500 stands for zero in the data rows.
There are 4 nested groupings, the coarsest first: each group lies inside one group of the grouping before, and a group may stay whole. In each grouping, groups are numbered from 0 in the order they first appear among the rows asked about.
The rows in order, each followed by its group in each grouping:
[490 285 466 731 467 545 672 548 537 325 598 626 462 449 453 586 308 498 540 614 526 723 447 469 400 524 463 463 658 294 467 567 471 570 393 492 534 411 471 526 610 490 436 286 483 645 525 573] : 0 0 0 0
[479 387 420 346 449 352 504 606 360 735 534 482 535 660 458 452 512 426 669 355 485 578 745 410 617 382 588 645 366 530 468 498 450 392 452 490 771 480 470 516 293 501 281 643 646 369 514 527] : 1 1 1 1
[660 854 714 339 585 579 444 421 628 573 375 410 600 413 568 352 569 543 341 484 456 312 402 615 340 506 410 303 487 651 649 463 657 526 702 548 251 600 553 340 638 477 858 611 353 422 363 224] : 2 2 2 2
[663 761 756 316 628 558 374 408 608 555 473 466 569 374 572 432 568 599 359 455 442 341 402 558 392 502 477 368 463 625 626 473 653 498 667 526 180 588 574 281 603 548 913 622 420 462 390 244] : 2 2 2 2
[578 775 583 370 578 604 358 393 610 523 438 400 497 486 552 407 578 520 286 507 434 335 424 533 445 473 485 369 544 660 563 463 639 557 660 633 290 586 491 423 609 537 760 520 470 469 540 300] : 2 2 3 3
[482 311 435 700 428 510 596 462 527 307 546 516 407 446 463 524 317 540 507 553 539 654 460 482 498 539 450 477 612 329 493 527 467 492 446 495 469 473 523 513 653 486 429 349 509 699 499 624] : 0 0 0 4
[503 325 468 729 459 468 654 497 553 318 480 539 413 523 451 548 344 460 457 556 536 614 308 491 474 518 459 403 651 367 467 541 409 513 445 493 437 440 542 525 627 514 371 345 507 684 519 592] : 0 0 0 4
[444 346 428 412 424 399 522 556 403 609 544 476 563 672 449 504 536 520 729 440 420 491 701 472 538 385 575 748 378 588 441 523 420 358 477 477 746 462 507 540 394 520 333 747 580 376 579 551] : 1 1 4 5
[497 324 426 709 451 492 676 493 536 296 535 529 459 442 429 518 343 487 558 567 577 638 385 501 435 545 419 434 651 344 459 599 434 561 459 523 523 434 550 488 561 459 459 346 515 638 495 513] : 0 0 0 4
[550 828 571 208 625 759 339 294 484 490 530 589 481 464 640 501 745 529 344 636 466 177 468 467 546 664 514 404 461 641 477 423 705 617 532 473 246 661 362 427 640 437 778 382 302 432 472 489] : 2 3 5 6
[467 219 444 736 463 590 598 494 553 284 554 581 416 455 490 489 344 510 495 580 585 617 430 544 428 555 445 442 640 317 469 584 413 507 368 569 522 437 544 564 574 441 332 283 499 651 511 609] : 0 0 0 0
[525 348 389 693 433 451 622 474 508 294 620 486 467 461 464 560 326 480 485 490 552 669 373 507 458 651 460 452 614 287 482 557 384 482 410 565 469 334 517 510 572 483 449 265 534 791 577 602] : 0 0 0 7
[456 355 489 735 512 431 636 494 547 339 514 542 383 515 519 613 362 471 448 575 530 602 402 498 476 580 466 516 669 301 503 586 416 551 436 519 430 441 560 583 627 497 441 351 541 735 618 510] : 0 0 0 7
[506 350 520 717 528 436 638 489 518 288 523 506 404 492 473 546 338 483 484 547 501 683 430 506 504 558 409 416 600 296 505 555 455 668 412 565 466 426 539 612 551 472 469 347 459 729 530 608] : 0 0 0 7
[632 802 678 309 607 623 349 451 591 620 447 440 498 409 584 441 580 534 437 474 419 348 383 638 390 561 452 334 501 723 609 401 725 510 657 543 205 521 467 386 532 536 850 523 403 413 398 273] : 2 2 2 2
[435 393 482 410 421 405 479 568 392 647 494 487 508 628 405 445 538 463 708 399 520 454 714 520 515 414 650 709 350 584 488 524 531 451 465 430 724 450 494 573 379 563 282 644 595 387 529 528] : 1 1 4 5
[395 402 402 411 377 304 485 574 400 756 546 423 534 674 482 441 488 499 581 335 513 533 733 465 601 376 530 626 359 554 440 514 475 480 488 452 759 445 449 547 301 544 295 617 705 360 572 588] : 1 1 1 1
[658 840 551 372 568 660 313 425 602 640 400 464 532 417 528 401 654 515 240 508 419 358 453 550 507 507 470 444 525 689 549 526 555 552 640 553 321 547 528 403 575 570 775 601 387 505 521 278] : 2 2 3 3
[488 360 470 746 532 443 641 495 578 284 583 536 376 480 402 541 400 539 490 560 555 743 379 554 487 594 482 469 611 254 490 610 378 510 361 535 517 469 566 553 607 491 472 326 483 782 539 627] : 0 0 0 7
[484 310 452 682 498 461 633 470 562 235 477 548 466 512 438 568 367 481 442 557 581 672 388 522 486 544 458 473 607 358 452 587 423 540 423 514 456 474 514 479 604 484 419 346 499 671 541 649] : 0 0 0 4
[437 372 497 422 567 370 526 564 446 617 451 502 521 520 375 484 454 533 826 310 493 565 624 451 582 277 522 690 340 576 469 429 471 293 531 333 627 503 551 555 325 524 315 697 644 288 382 624] : 1 1 6 8
[494 352 473 711 509 439 678 554 476 312 567 567 405 390 438 596 400 510 453 566 512 628 395 480 442 532 504 443 618 288 439 614 358 555 432 450 484 462 542 570 567 459 453 367 463 705 553 648] : 0 0 0 7
[428 417 506 487 408 358 457 523 344 676 497 427 506 588 459 456 535 501 724 377 465 508 655 489 554 466 617 693 403 587 430 463 423 454 466 511 737 515 488 594 307 579 264 663 575 311 514 476] : 1 1 4 5
[621 808 600 265 568 636 348 397 541 587 414 491 575 507 597 475 620 478 300 515 472 265 446 574 593 457 500 370 451 677 575 511 577 496 607 530 331 566 501 359 489 595 779 591 387 387 471 328] : 2 2 3 9
[445 322 440 703 467 483 664 548 537 311 507 561 460 510 538 601 311 518 460 472 551 623 383 493 462 579 531 442 613 318 496 570 447 578 423 560 471 431 506 580 599 443 480 366 398 693 574 549] : 0 0 0 7
[479 932 504 165 581 823 293 270 447 507 485 566 474 393 762 528 752 566 264 740 469 253 506 469 545 667 520 397 499 675 516 383 754 635 524 511 281 631 389 462 539 488 810 436 327 434 430 465] : 2 3 5 6
[522 403 468 697 450 494 621 526 562 257 571 558 449 453 447 619 346 460 513 572 548 644 434 477 508 609 490 463 565 312 481 557 360 529 411 595 490 419 521 584 579 527 441 334 458 689 594 536] : 0 0 0 7
[493 316 485 746 447 435 626 522 527 306 558 516 427 457 427 509 394 560 495 529 584 597 398 528 440 565 508 491 578 266 443 595 419 516 411 562 476 472 508 539 565 451 414 364 473 686 557 579] : 0 0 0 7
[591 777 590 356 591 673 405 486 599 510 423 376 580 466 521 444 617 470 252 533 450 387 463 570 431 515 508 434 517 632 601 483 564 550 618 523 337 588 475 401 557 512 734 570 405 468 479 285] : 2 2 3 3
[470 433 434 402 410 426 452 628 378 786 548 474 538 580 474 448 516 453 572 430 506 510 717 444 559 444 539 699 376 605 492 479 436 403 492 515 761 451 490 507 276 507 317 724 652 245 519 594] : 1 1 1 1
[529 381 400 390 402 343 490 603 329 678 498 453 553 600 420 528 521 471 657 427 537 505 655 406 531 423 493 697 385 562 468 461 414 445 518 465 693 481 444 514 354 471 301 679 626 330 529 579] : 1 1 1 1
[468 405 381 407 454 346 464 643 429 741 524 453 604 659 414 425 509 464 586 410 439 517 680 438 624 390 558 691 402 487 452 453 515 403 458 477 784 481 448 518 318 510 274 663 691 339 540 560] : 1 1 1 1
[503 374 506 453 491 386 493 593 368 687 415 458 517 543 419 553 588 594 768 308 468 534 602 469 554 344 545 618 312 527 476 435 484 400 533 438 668 501 523 447 339 524 330 722 700 274 429 594] : 1 1 6 8
[631 809 665 395 611 566 397 383 531 557 368 402 550 378 578 419 590 560 354 473 430 303 457 627 366 491 492 365 515 673 630 457 714 575 672 543 188 610 514 351 616 542 838 575 358 453 423 243] : 2 2 2 2
[445 303 454 675 482 526 653 554 581 325 577 567 470 412 426 594 381 461 508 552 619 646 408 510 454 558 513 453 616 309 477 577 403 564 430 517 463 403 484 529 564 407 451 292 532 711 501 607] : 0 0 0 0
[454 321 455 727 502 479 665 546 536 321 579 583 436 475 403 588 345 495 471 578 590 665 422 556 438 551 456 454 584 316 465 612 418 573 368 529 521 384 495 550 619 446 438 310 503 727 507 634] : 0 0 0 0
[545 366 476 439 471 406 571 594 415 707 367 470 526 500 373 465 504 495 749 357 468 523 605 479 540 359 531 620 313 537 511 412 474 380 528 368 612 518 517 504 292 500 318 730 655 276 454 580] : 1 1 6 8
[489 374 409 389 410 345 513 550 440 690 511 530 550 661 467 488 498 462 564 362 567 514 676 427 575 439 495 639 358 588 464 458 478 541 477 519 821 574 505 532 291 496 231 717 624 338 586 498] : 1 1 1 1
[493 356 475 481 460 378 555 580 420 687 405 458 618 554 434 502 537 525 761 368 458 551 634 485 623 319 520 668 323 574 513 427 449 323 490 366 632 445 569 514 332 496 348 692 638 320 428 578] : 1 1 6 8
[595 767 648 363 551 592 421 400 536 592 436 417 600 541 510 456 612 487 295 444 422 342 387 480 566 523 476 361 455 698 601 416 603 565 629 526 314 596 450 360 495 582 778 535 352 435 444 376] : 2 2 3 9
[607 801 652 352 514 566 341 389 547 566 402 410 587 433 589 386 551 506 356 463 462 363 417 603 337 542 431 378 488 661 606 443 685 524 687 536 275 582 460 412 613 503 859 594 388 454 255 238] : 2 2 2 2
[421 412 395 389 413 327 445 612 429 722 486 523 584 602 460 457 547 494 681 395 529 571 716 458 563 449 551 715 334 579 393 507 450 401 479 458 716 519 460 511 297 443 294 720 670 357 495 541] : 1 1 1 1
[488 398 500 718 515 468 625 545 566 286 522 533 439 482 470 544 371 479 471 576 507 620 404 524 422 544 450 408 591 379 491 507 403 499 416 566 464 350 493 508 551 489 381 290 458 621 527 609] : 0 0 0 4
[639 751 636 313 559 629 380 429 561 528 491 483 525 433 558 456 623 488 254 513 497 331 438 526 499 495 510 394 491 704 586 543 587 521 597 597 341 558 558 440 561 566 739 605 431 499 508 256] : 2 2 3 3
[473 369 466 716 502 501 662 518 567 290 573 560 388 474 497 525 314 481 447 556 575 709 417 492 500 541 516 554 628 325 444 570 375 585 426 553 464 422 525 540 583 545 426 357 460 756 517 621] : 0 0 0 7
[470 913 554 211 559 796 355 341 464 493 582 551 451 465 721 576 704 536 310 670 428 240 445 477 544 567 496 341 546 652 484 361 701 645 533 455 240 624 398 423 590 438 811 412 307 440 465 439] : 2 3 5 6
[477 434 471 487 482 333 497 578 399 622 382 455 600 520 451 424 527 490 764 410 454 490 633 482 525 309 513 675 335 582 478 462 420 366 513 383 602 541 511 525 282 574 367 690 693 276 467 568] : 1 1 6 8
[484 365 452 741 463 452 664 527 538 221 484 530 446 447 479 559 367 473 473 466 551 612 320 465 448 570 563 486 579 344 463 610 396 574 442 579 510 442 491 612 599 498 441 344 454 688 600 585] : 0 0 0 7
[459 433 425 380 395 352 490 672 370 737 489 481 605 639 400 492 524 508 623 355 473 513 701 386 565 384 556 680 351 539 460 526 475 425 518 478 799 471 488 495 317 519 283 680 632 315 520 474] : 1 1 1 1
[571 760 675 368 586 636 297 414 592 544 384 477 599 478 560 448 613 464 242 466 474 323 421 543 518 512 510 347 515 606 510 458 655 531 659 505 356 562 495 345 623 604 793 534 395 506 451 282] : 2 2 3 9
[480 441 468 414 517 402 521 604 429 666 334 440 540 522 401 472 498 533 747 301 459 594 609 472 528 352 553 628 347 560 521 407 432 413 520 346 607 499 562 532 357 573 336 678 591 315 452 610] : 1 1 6 8
[477 288 466 640 487 510 608 456 585 372 615 548 483 468 406 555 371 508 487 611 551 646 433 458 474 598 434 442 608 312 431 563 419 484 407 519 457 419 482 525 600 463 391 332 510 669 417 613] : 0 0 0 0
[603 819 673 387 588 586 359 483 588 631 365 413 598 392 596 416 576 573 380 543 471 262 414 646 323 495 398 345 485 737 626 436 670 565 701 574 236 598 541 395 617 502 882 589 366 413 358 249] : 2 2 2 2
[509 394 467 435 478 371 571 614 416 619 387 438 494 562 370 504 555 561 853 332 523 564 626 551 455 321 475 709 289 570 489 387 460 401 478 364 584 531 564 524 287 574 297 703 593 251 464 574] : 1 1 6 8
[497 293 449 683 459 491 626 474 573 310 539 583 448 461 452 590 374 507 493 543 576 640 451 481 394 572 444 471 622 273 433 544 383 552 458 455 545 464 504 539 594 429 422 290 487 666 546 519] : 0 0 0 0
[473 391 427 729 483 506 684 465 566 300 562 544 394 486 459 521 340 498 524 536 573 642 402 443 502 506 447 424 659 295 456 553 434 528 452 550 478 422 569 500 592 471 392 336 502 665 550 655] : 0 0 0 4
[448 390 414 441 411 369 466 639 393 718 585 446 515 606 403 458 559 421 613 389 534 568 676 445 574 362 579 647 416 542 468 459 401 398 494 457 775 496 430 579 328 465 337 641 653 311 502 589] : 1 1 1 1
[524 337 452 732 505 471 614 591 562 310 600 495 396 481 529 561 372 526 501 608 555 672 435 492 537 582 489 436 614 308 507 567 411 555 471 547 497 497 540 570 616 462 469 368 465 690 570 517] : 0 0 0 7
[467 436 366 399 428 367 423 621 356 738 501 495 553 614 418 440 526 529 608 431 467 540 706 434 570 398 536 668 413 581 507 519 421 436 459 463 643 484 473 532 351 505 302 677 627 282 518 645] : 1 1 1 1
[501 903 587 174 568 738 223 284 436 494 502 574 477 425 730 516 774 509 361 739 421 256 490 513 573 591 538 378 553 632 449 448 679 556 443 489 307 604 403 432 584 403 733 375 302 489 469 441] : 2 3 5 6
[482 913 598 243 607 764 319 290 487 515 533 580 507 435 763 509 773 518 275 700 470 200 468 457 573 659 534 387 539 661 462 458 721 599 511 462 255 539 371 427 605 457 791 441 283 442 438 445] : 2 3 5 6
[604 743 582 324 531 639 388 445 584 553 425 441 507 477 597 361 614 452 264 519 449 377 390 570 471 544 490 358 496 684 634 512 585 488 711 547 242 593 541 407 581 514 717 527 427 459 431 277] : 2 2 3 3
[469 362 452 401 435 355 435 586 445 680 502 454 553 593 417 486 475 517 717 393 526 445 681 451 514 468 587 764 320 522 483 483 461 381 490 521 777 544 536 614 351 538 409 647 624 370 534 503] : 1 1 4 5
[440 358 450 513 441 349 490 617 428 716 503 444 549 571 424 451 489 444 698 339 531 463 670 500 552 463 547 709 343 563 508 476 470 392 478 442 773 563 502 625 312 550 283 697 660 361 491 526] : 1 1 4 5
[444 408 393 437 406 362 464 636 414 747 524 427 534 600 401 400 501 450 632 360 547 590 701 428 574 376 566 684 374 606 424 533 431 406 538 522 795 470 448 549 345 530 340 712 674 291 563 587] : 1 1 1 1
[477 370 421 749 452 524 628 511 547 307 535 503 441 434 470 573 337 546 469 537 521 672 375 458 483 585 438 401 613 283 407 593 398 501 463 543 463 511 518 588 626 492 400 338 462 761 474 527] : 0 0 0 7
[506 943 588 180 557 786 250 351 481 540 538 591 379 416 705 511 739 580 319 687 408 195 476 521 576 588 454 349 488 634 496 454 618 528 541 464 249 553 396 454 567 450 805 357 326 481 461 480] : 2 3 5 6
[605 744 600 365 600 611 404 404 552 542 429 442 559 444 575 394 571 470 302 463 392 359 453 570 546 553 460 309 472 645 585 450 607 496 699 544 377 578 538 393 589 527 747 555 437 481 490 351] : 2 2 3 3
[586 804 606 356 611 661 317 405 520 556 422 482 529 439 547 416 606 482 288 529 401 329 449 557 475 508 469 342 510 646 607 450 610 514 656 530 405 525 518 416 583 565 817 556 451 490 477 334] : 2 2 3 3
[489 931 533 238 598 766 335 307 462 508 562 563 451 474 776 554 730 554 295 666 376 279 461 489 547 587 580 363 534 625 496 446 757 611 475 508 224 599 338 456 583 465 782 388 248 452 463 454] : 2 3 5 6
[427 352 414 490 361 407 460 615 446 612 496 453 568 601 439 495 501 518 745 451 500 543 620 443 585 412 606 746 377 557 413 500 483 332 441 458 726 493 502 623 312 517 306 671 630 406 558 488] : 1 1 4 5
[429 395 460 724 478 428 574 518 545 316 565 519 452 419 506 541 380 525 460 534 535 679 420 533 525 532 476 455 627 291 499 653 386 584 397 539 526 455 542 592 584 456 428 316 447 694 453 563] : 0 0 0 7
[473 836 535 215 570 743 275 334 490 496 516 554 454 426 770 541 735 498 271 673 439 291 454 503 545 627 478 396 584 681 519 384 764 591 525 444 234 618 390 414 606 434 826 422 269 423 496 477] : 2 3 5 6
[490 336 436 748 471 487 633 487 592 283 562 531 446 471 468 577 349 487 478 524 589 636 386 446 425 538 517 439 590 278 451 598 381 559 403 566 465 524 521 544 625 515 413 391 444 703 598 564] : 0 0 0 7
[464 353 464 796 492 499 666 494 551 326 541 529 411 493 505 579 350 488 498 562 591 643 382 501 446 562 482 484 586 323 505 605 423 585 427 566 460 445 494 597 640 447 454 276 506 740 615 555] : 0 0 0 7
[464 415 445 421 510 354 521 623 422 655 422 466 508 581 409 483 488 556 762 412 474 609 662 442 501 350 512 597 242 537 491 348 454 340 478 419 636 480 564 433 282 587 338 737 702 212 489 598] : 1 1 6 8
[410 427 407 345 415 374 449 658 418 714 548 477 583 615 443 407 526 495 591 392 519 524 690 419 566 325 522 612 417 582 409 424 468 425 461 495 749 522 449 534 262 486 300 696 687 356 569 566] : 1 1 1 1
[583 782 625 347 575 607 387 462 593 608 402 474 502 464 610 489 648 480 262 446 372 324 436 528 565 489 506 344 456 690 551 493 602 528 669 539 394 587 551 434 541 537 778 520 490 482 473 289] : 2 2 3 9
[585 776 627 311 584 617 365 417 535 547 377 462 567 462 526 424 562 504 268 524 437 356 411 542 495 447 479 405 539 645 593 497 571 548 638 517 366 628 574 432 600 540 732 547 398 487 440 338] : 2 2 3 3
[531 290 468 671 513 519 626 517 614 244 588 506 407 505 427 475 383 470 493 590 575 638 428 468 529 521 491 465 612 351 485 558 431 532 425 471 485 434 589 560 594 502 462 308 461 605 484 553] : 0 0 0 4
[486 909 483 275 603 787 244 257 520 523 485 557 489 491 784 519 727 483 268 701 450 200 425 530 539 645 486 439 523 621 468 406 697 565 495 454 249 671 371 464 567 465 777 409 223 509 463 463] : 2 3 5 6
[606 848 648 350 544 577 325 415 534 518 445 397 549 447 535 448 572 513 336 491 513 271 473 676 423 488 466 326 496 631 639 412 675 496 608 572 198 534 489 313 679 517 916 587 395 406 341 207] : 2 2 2 2
[446 375 425 366 385 373 499 607 433 657 568 490 506 614 422 453 561 522 636 399 566 506 681 418 595 445 556 650 353 557 372 428 437 422 533 481 721 516 461 534 342 494 277 697 639 292 557 542] : 1 1 1 1
[531 325 443 684 473 522 625 525 527 283 538 550 437 456 522 575 373 459 470 553 550 601 445 445 437 518 445 427 663 358 448 535 462 553 414 487 511 446 571 593 518 461 386 357 558 658 536 579] : 0 0 0 4
[603 798 646 338 534 634 346 349 530 507 420 483 568 428 608 450 614 532 315 521 374 320 426 558 447 533 494 341 519 656 547 535 589 577 663 544 332 554 459 434 563 503 778 578 468 486 450 303] : 2 2 3 3
[482 280 497 704 466 497 667 466 492 307 577 529 490 430 473 559 360 451 558 617 611 653 389 558 439 534 460 408 590 334 474 558 372 537 413 501 468 440 503 457 587 452 336 318 506 621 509 627] : 0 0 0 0
[463 378 483 731 504 466 586 511 569 355 556 524 437 447 493 581 366 528 431 549 571 621 414 460 430 573 486 463 623 360 448 544 432 548 432 480 539 429 546 546 579 504 411 318 419 671 547 552] : 0 0 0 7
[643 834 703 369 510 610 345 393 589 567 408 419 554 408 605 476 536 493 386 518 497 359 422 649 392 491 407 346 524 674 608 462 653 500 653 575 222 566 560 391 593 486 797 583 332 431 358 207] : 2 2 2 2
[465 402 502 473 457 380 444 615 406 654 447 407 557 590 399 520 528 469 697 398 441 513 647 503 542 459 571 686 316 604 410 502 402 447 432 503 771 481 470 553 367 551 316 634 542 428 529 550] : 1 1 4 5
[494 309 470 737 479 496 666 475 588 301 607 509 419 448 419 545 372 537 487 597 600 621 429 476 457 547 460 460 700 312 484 575 461 564 459 514 511 361 486 527 644 414 363 307 514 687 551 536] : 0 0 0 0
[524 941 535 302 577 786 312 308 420 516 549 576 449 410 672 531 853 546 301 713 418 199 495 495 546 663 478 385 537 692 525 480 720 615 489 415 281 602 324 445 645 398 765 404 241 431 413 444] : 2 3 5 6
[516 900 592 278 572 782 300 322 453 537 517 579 427 470 752 529 741 498 293 679 463 188 433 466 600 602 489 289 493 680 486 419 719 571 542 506 252 652 360 445 587 442 752 368 283 486 481 496] : 2 3 5 6
[602 820 734 341 618 602 324 379 547 483 355 492 581 362 597 441 582 511 426 463 455 341 388 589 415 506 420 331 546 641 632 478 621 549 665 542 188 567 521 412 638 623 833 531 387 407 380 218] : 2 2 2 2
[398 252 434 733 486 528 626 490 542 336 600 584 517 434 447 489 380 479 536 552 540 614 406 539 450 542 445 436 623 317 522 640 329 530 378 558 520 434 490 553 622 360 435 339 462 652 487 636] : 0 0 0 0
[450 280 454 730 483 459 635 486 615 285 479 539 415 480 436 551 420 421 478 551 536 622 405 502 470 603 387 469 608 342 481 507 473 559 431 445 497 400 550 525 547 486 415 343 433 662 558 633] : 0 0 0 4
[485 388 485 462 516 369 482 622 440 684 416 447 526 554 428 466 512 520 747 381 514 533 604 499 500 324 504 672 296 546 502 433 453 336 527 351 649 424 587 526 298 485 288 680 677 281 504 585] : 1 1 6 8
[473 405 363 372 438 355 452 576 381 717 572 459 603 605 432 481 576 478 644 420 566 543 692 440 612 421 550 634 423 633 449 521 462 421 489 443 780 451 491 538 308 514 313 675 684 333 569 503] : 1 1 1 1
[576 776 627 319 633 622 332 424 507 581 358 397 527 496 536 522 583 465 284 501 406 273 473 535 512 525 460 386 448 631 603 464 662 564 605 530 321 608 548 389 568 548 812 572 460 442 480 262] : 2 2 3 9
[425 368 481 448 544 377 579 575 398 655 398 469 521 548 436 440 535 550 741 286 441 526 567 464 534 340 525 644 314 534 502 345 442 333 536 391 596 505 566 531 363 553 357 677 664 303 471 576] : 1 1 6 8
[471 322 512 670 523 457 638 531 548 344 561 570 503 465 526 593 332 455 501 540 474 619 390 532 440 561 497 482 607 306 506 561 366 541 421 518 466 455 499 562 600 493 465 333 473 702 587 559] : 0 0 0 7
[456 395 412 704 487 496 632 495 554 285 514 515 468 466 438 485 466 521 479 555 541 695 463 501 388 566 547 434 651 315 451 584 418 594 447 554 494 448 471 590 539 434 462 327 482 687 502 517] : 0 0 0 7
[471 297 506 701 478 455 648 561 616 314 558 584 452 444 470 550 373 530 444 555 545 645 383 477 474 571 479 442 705 301 468 457 443 556 417 544 499 382 548 479 642 516 418 329 481 653 552 567] : 0 0 0 4
[439 432 437 430 452 416 455 636 341 654 502 507 476 626 505 463 537 497 754 425 425 495 673 488 526 505 565 724 359 571 536 503 442 353 503 545 727 472 448 586 302 553 328 601 607 385 557 485] : 1 1 4 5
[435 349 482 515 501 377 540 582 430 647 407 449 513 559 449 486 524 545 776 337 462 531 564 539 522 267 524 615 329 553 496 421 493 365 562 421 676 530 582 524 291 540 315 727 673 238 433 585] : 1 1 6 8
[647 827 636 348 597 670 413 399 600 598 424 481 572 521 557 455 616 448 245 492 482 273 443 530 542 498 441 316 516 615 612 461 669 505 668 540 331 542 573 419 509 532 808 526 421 482 405 319] : 2 2 3 9
[492 301 479 728 447 471 581 507 632 258 530 540 467 527 441 506 349 390 491 606 622 611 367 537 463 513 440 426 657 424 522 555 428 539 437 506 498 398 527 610 607 426 433 347 444 661 557 582] : 0 0 0 4
[417 335 504 675 422 486 640 601 606 298 592 588 461 401 477 544 342 462 459 500 539 704 444 526 470 494 445 445 609 339 460 515 427 594 373 534 514 472 541 522 623 441 427 352 470 662 495 634] : 0 0 0 0
[465 346 443 719 544 415 621 516 540 321 537 503 412 497 505 597 369 542 494 560 531 671 384 519 450 575 476 474 587 307 449 580 425 546 427 537 534 407 506 533 533 496 436 340 492 732 640 543] : 0 0 0 7
[490 267 494 683 439 475 642 514 534 309 578 562 419 444 449 576 370 466 449 592 574 640 365 509 460 551 523 491 595 313 493 552 415 526 398 524 489 467 526 547 509 532 422 316 444 635 515 581] : 0 0 0 4
[479 238 452 780 473 471 674 522 614 328 583 555 421 455 433 581 373 570 478 547 557 645 421 503 405 516 447 457 630 296 446 540 432 490 390 517 504 433 586 473 609 435 385 334 487 681 548 585] : 0 0 0 0
[454 419 472 458 439 356 493 624 426 689 511 502 556 678 471 461 450 446 748 392 462 433 677 487 566 445 637 722 330 531 472 488 453 362 453 427 729 465 498 576 362 558 356 616 590 380 519 460] : 1 1 4 5
[529 910 561 208 546 802 287 266 458 487 503 582 491 406 779 508 752 524 296 674 481 247 507 448 603 613 501 295 535 678 575 427 706 609 526 457 270 620 373 405 555 448 801 387 309 443 493 431] : 2 3 5 6
[417 395 427 469 461 347 480 589 358 657 587 504 613 646 386 489 545 548 672 311 449 504 705 384 535 395 590 778 439 588 470 492 492 419 489 478 741 512 430 553 338 492 352 698 568 347 533 567] : 1 1 4 5
[428 455 338 413 476 331 507 566 362 800 537 462 582 627 378 451 527 487 605 369 495 515 718 438 601 493 598 649 380 547 524 444 471 393 463 477 816 502 459 545 290 506 324 643 667 404 538 493] : 1 1 1 1
[464 346 386 756 512 486 604 555 571 278 563 522 481 401 444 525 434 479 505 624 509 584 401 441 381 551 486 504 592 270 517 549 454 525 432 565 528 377 584 538 564 421 410 332 476 644 583 560] : 0 0 0 7
[461 320 519 697 476 461 626 526 556 294 611 570 524 448 501 620 357 474 499 556 588 594 439 560 450 590 489 523 620 306 475 591 397 575 392 524 500 438 538 492 570 440 362 310 459 690 479 615] : 0 0 0 0
[596 800 640 345 593 593 350 429 571 591 484 450 543 476 615 443 634 468 262 530 412 322 421 559 569 495 425 353 485 640 640 482 590 528 640 462 286 596 415 446 506 563 736 565 428 477 468 295] : 2 2 3 9
[414 380 422 447 400 400 416 572 402 672 528 445 580 607 443 395 522 516 747 366 476 513 637 433 549 474 603 685 424 520 463 500 468 439 469 468 687 511 478 516 403 516 338 726 646 402 547 523] : 1 1 4 5
[399 345 498 738 540 503 667 513 517 303 502 517 417 474 440 623 400 483 500 537 593 678 455 486 467 542 492 486 584 329 498 574 382 557 429 594 491 482 603 523 543 427 427 367 514 705 552 651] : 0 0 0 7
[416 378 432 500 403 371 511 551 454 618 471 425 518 625 476 488 513 467 746 412 418 484 657 439 558 456 582 764 400 547 445 469 432 420 477 492 695 494 484 552 356 553 343 705 632 360 519 498] : 1 1 4 5
[456 393 409 406 438 327 422 588 350 738 508 487 591 581 420 424 501 472 620 387 521 508 645 427 518 434 505 640 394 576 469 466 446 411 539 450 747 492 409 566 264 587 306 678 718 362 512 569] : 1 1 1 1
[514 328 470 483 507 329 561 597 414 636 416 506 470 500 434 490 544 525 754 444 471 541 583 565 515 350 525 666 309 525 539 356 461 436 516 350 638 496 547 496 325 582 288 711 694 244 452 622] : 1 1 6 8
[471 307 453 688 543 485 641 455 556 309 509 515 438 441 436 560 389 453 494 578 524 617 405 503 439 576 435 420 613 393 452 588 429 519 377 522 532 416 550 478 543 507 436 356 473 652 536 595] : 0 0 0 4
